In the data rows, the value 128 means zero.
Here are some numbered points:
[142 158 125 156 123 107 139 138 159 143 133 132 115 127 119 128 153 140] 0
[081 133 100 124 072 108 135 156 112 139 178 158 150 130 095 110 086 149] 1
[134 132 141 150 131 137 131 146 110 119 149 119 144 155 144 125 129 103] 2
[109 100 133 130 124 140 151 160 100 099 128 113 134 123 159 112 111 110] 3
[121 139 138 129 126 095 132 143 129 110 146 141 115 125 114 114 113 132] 4
[133 103 179 088 216 145 039 008 109 187 091 171 175 124 179 121 164 161] 5
[150 115 148 138 142 134 095 101 093 151 109 113 141 137 140 158 157 131] 6
[143 141 145 114 112 085 133 137 147 116 133 132 092 093 096 117 113 148] 7
[139 120 127 116 105 124 130 131 122 115 122 102 089 099 110 131 119 124] 8
[142 142 133 123 115 112 139 181 139 134 115 135 113 123 127 133 130 132] 9
[134 113 148 141 138 122 070 115 104 145 137 144 145 139 144 135 143 144] 10
[097 090 107 124 132 168 082 131 065 101 174 128 179 164 173 087 129 128] 11
[124 134 124 111 121 108 135 144 152 122 137 145 126 121 118 114 118 159] 12
[116 145 149 113 101 105 148 124 159 124 114 154 097 080 115 119 093 124] 13
[145 138 117 147 120 120 123 126 135 134 127 118 108 124 129 139 148 135] 14
[086 126 089 103 134 124 126 139 137 116 164 161 148 140 138 086 121 168] 15
[063 097 100 068 110 125 162 145 121 109 149 155 141 108 129 071 071 156] 16
[095 128 097 110 130 118 124 141 138 116 159 157 141 136 135 093 122 165] 17
[133 138 143 110 120 089 136 141 147 114 137 138 100 101 103 111 112 150] 18
[148 157 120 164 096 109 131 151 144 144 137 131 122 137 111 144 143 138] 19
[116 119 107 146 131 132 092 114 105 146 136 142 153 154 133 142 145 143] 20
[127 110 136 155 109 145 146 165 089 113 130 088 122 128 148 135 131 094] 21
[135 152 129 150 138 106 135 148 156 137 129 140 115 132 135 128 151 137] 22
[114 102 130 127 126 142 147 158 099 098 129 111 134 127 158 114 114 112] 23
[155 153 143 164 108 116 142 146 129 126 132 109 118 121 117 130 142 114] 24
[164 164 116 164 086 130 162 157 127 161 150 083 112 129 088 151 155 112] 25
[145 160 125 158 124 110 141 138 161 145 131 131 116 129 120 130 156 139] 26
[116 140 124 136 082 096 135 153 127 124 156 134 116 113 080 125 101 135] 27
[150 146 121 135 094 149 167 155 138 149 131 094 136 144 090 157 132 115] 28
[144 133 125 123 097 148 165 155 129 137 130 086 124 136 083 160 121 109] 29
[135 142 156 109 135 094 132 126 162 120 132 151 091 091 111 116 104 134] 30
[127 153 151 112 150 083 130 098 165 119 121 154 088 095 105 116 108 127] 31
[147 155 121 160 098 111 130 147 144 143 134 131 120 134 111 144 141 137] 32
[125 119 134 090 137 137 120 087 140 125 081 126 096 093 115 135 112 111] 33
[122 116 131 086 141 141 121 086 141 123 078 126 096 093 118 134 110 108] 34
[146 149 143 120 098 086 146 142 149 136 138 119 088 087 062 134 111 138] 35
[135 110 170 095 207 140 049 004 114 182 077 167 168 121 168 135 161 154] 36
[142 129 128 145 133 132 131 130 137 129 112 119 118 126 140 137 144 124] 37
[133 102 180 087 221 148 034 000 107 191 086 173 179 125 183 124 167 161] 38
[105 094 114 119 141 159 083 115 075 114 152 133 173 157 165 101 134 135] 39
[133 100 182 086 224 149 031 000 106 192 088 173 181 126 186 122 168 162] 40
[152 115 147 140 142 138 093 099 090 152 109 112 144 140 143 159 160 130] 41
[105 086 156 157 142 164 139 151 086 096 131 105 154 135 195 118 111 070] 42
[148 154 123 161 100 111 128 146 141 145 134 131 125 137 113 145 143 138] 43
[164 171 093 201 090 174 168 149 114 179 161 067 157 177 119 164 187 095] 44
[131 098 099 152 144 155 127 133 105 093 113 097 129 164 136 164 129 092] 45
[141 128 131 119 106 144 156 145 129 134 124 092 125 132 087 159 120 112] 46
[136 150 131 145 138 107 129 132 159 141 128 140 120 124 129 124 152 146] 47
[136 105 182 089 214 144 037 005 108 191 087 172 176 123 178 125 164 161] 48
[134 102 182 086 220 147 033 000 107 192 088 173 179 125 183 123 166 162] 49
[090 127 093 104 135 124 126 137 138 117 163 158 148 139 138 087 122 166] 50
[122 081 091 152 144 157 123 137 101 084 108 096 126 162 138 172 121 092] 51
[134 150 128 156 136 109 135 147 157 137 127 136 117 129 135 129 155 136] 52
[135 125 150 155 128 137 132 147 111 114 139 116 141 144 152 128 127 099] 53
[139 132 145 153 135 139 131 146 110 116 147 115 142 156 148 126 133 099] 54
[135 152 128 153 139 108 135 149 156 138 129 140 117 135 137 128 154 136] 55
[143 128 129 142 143 142 133 140 122 111 134 112 138 158 137 138 135 107] 56
[146 141 122 137 093 123 142 153 144 135 122 117 118 129 096 148 127 133] 57
[142 136 113 162 144 151 140 133 119 120 133 105 141 172 139 146 149 096] 58
[149 102 117 123 117 145 121 134 098 116 113 095 122 134 129 153 131 125] 59
[144 118 112 152 157 169 134 129 105 106 132 094 143 179 149 143 144 083] 60
[147 142 137 155 147 145 130 136 111 117 152 110 143 170 143 127 143 093] 61
[093 128 094 111 134 125 125 139 134 116 162 155 146 143 138 091 124 161] 62
[154 152 142 163 111 118 141 145 128 125 134 109 120 125 119 130 142 112] 63
[157 149 128 162 104 130 135 148 106 127 144 099 128 149 122 144 146 109] 64
[149 145 122 169 144 159 137 135 105 125 152 097 150 182 145 137 156 084] 65
[138 100 105 141 148 160 131 134 109 092 114 095 134 165 138 158 130 096] 66
[150 108 112 126 113 152 129 133 122 107 101 097 122 134 123 156 128 119] 67
[131 146 153 115 128 093 139 125 165 120 123 154 090 088 113 122 100 128] 68
[140 122 150 124 133 120 112 132 125 129 124 136 135 130 136 130 129 140] 69
[117 119 110 145 132 131 091 115 105 146 135 142 152 153 134 142 144 143] 70
[136 115 151 142 139 120 069 114 106 148 135 145 143 137 142 138 143 144] 71
Which point above is nearest to each new point? Its number follows each.
[129 102 124 111 129 148 119 123 084 109 122 111 150 143 137 126 125 126] 59
[146 151 142 121 094 082 151 149 151 132 142 118 084 086 059 132 108 138] 35
[124 125 132 107 116 136 138 136 128 125 108 098 079 105 097 142 120 094] 8
[059 094 100 064 109 126 165 145 120 108 149 156 142 106 129 069 066 155] 16
[147 103 122 113 116 151 114 123 079 122 120 095 135 136 134 142 134 128] 59
[169 178 089 205 087 175 170 149 117 185 164 064 156 180 114 167 193 097] 44
[142 125 108 172 133 159 138 139 106 113 124 090 135 158 148 145 156 093] 58
[119 124 122 122 102 116 139 148 119 111 145 113 112 120 085 130 106 121] 27
[144 126 129 141 143 145 133 139 119 109 134 109 139 160 137 139 133 104] 56
[063 072 087 081 097 136 157 149 104 098 132 139 133 111 127 099 061 138] 16
[146 142 123 136 090 124 144 154 145 137 123 117 118 128 094 147 127 134] 57
[142 142 146 114 114 086 134 136 149 116 132 134 091 093 097 118 112 147] 7
[141 136 116 158 144 147 139 133 122 120 133 108 137 166 137 143 146 099] 58
[105 086 144 148 124 166 147 153 083 095 120 102 156 133 182 122 107 078] 42
[128 125 110 121 103 117 131 149 135 118 132 134 123 127 111 131 112 148] 12
[103 081 143 149 124 168 147 154 078 092 120 100 157 133 187 120 107 076] 42
[143 145 134 124 112 108 143 186 143 135 116 137 110 121 125 133 130 131] 9
[087 136 102 110 083 110 140 152 123 137 175 158 150 127 095 103 088 157] 1
[065 077 086 085 101 135 153 148 106 100 135 141 134 115 128 100 067 140] 16
[130 153 152 120 152 079 132 107 165 117 124 152 088 100 105 122 110 126] 31
[126 154 149 112 152 082 130 100 166 117 124 155 089 097 107 114 109 129] 31
[123 134 126 109 119 110 139 142 154 123 132 145 124 116 118 115 116 156] 12
[074 089 088 091 107 134 146 143 114 105 137 142 134 119 128 101 081 143] 16
[118 143 152 116 099 107 150 126 155 124 112 149 096 080 116 121 094 118] 13
[144 128 129 143 141 142 133 139 121 112 134 111 137 158 136 138 134 106] 56
[139 121 146 125 132 120 113 132 126 128 124 135 133 130 135 132 128 140] 69
[157 176 105 183 091 142 156 145 145 167 145 107 149 160 101 156 161 118] 25
[117 146 153 113 099 105 150 122 160 125 110 154 094 076 113 121 091 121] 13
[142 131 124 149 126 130 138 140 139 125 114 115 114 126 137 138 142 122] 37
[123 081 095 146 149 159 126 136 103 083 107 096 128 164 139 170 121 092] 51
[148 151 133 136 113 108 137 157 146 135 122 132 109 121 120 131 136 132] 9
[150 133 144 133 134 136 108 124 126 129 138 127 141 139 142 122 138 128] 69
[146 105 122 113 117 148 116 125 084 122 121 099 135 135 133 140 133 131] 59
[129 104 126 111 128 145 120 125 087 109 123 112 147 140 135 125 124 127] 59
[143 119 113 149 156 166 133 126 108 107 130 097 142 174 148 142 142 087] 60
[130 127 111 124 103 118 132 148 136 119 132 132 123 127 111 131 115 146] 12
[122 123 132 105 118 135 136 135 127 123 107 098 075 102 098 141 119 092] 8
[154 134 146 138 134 137 108 123 125 132 135 124 141 140 142 127 142 125] 69
[100 081 140 146 123 167 148 154 079 093 122 103 158 133 185 118 104 080] 42
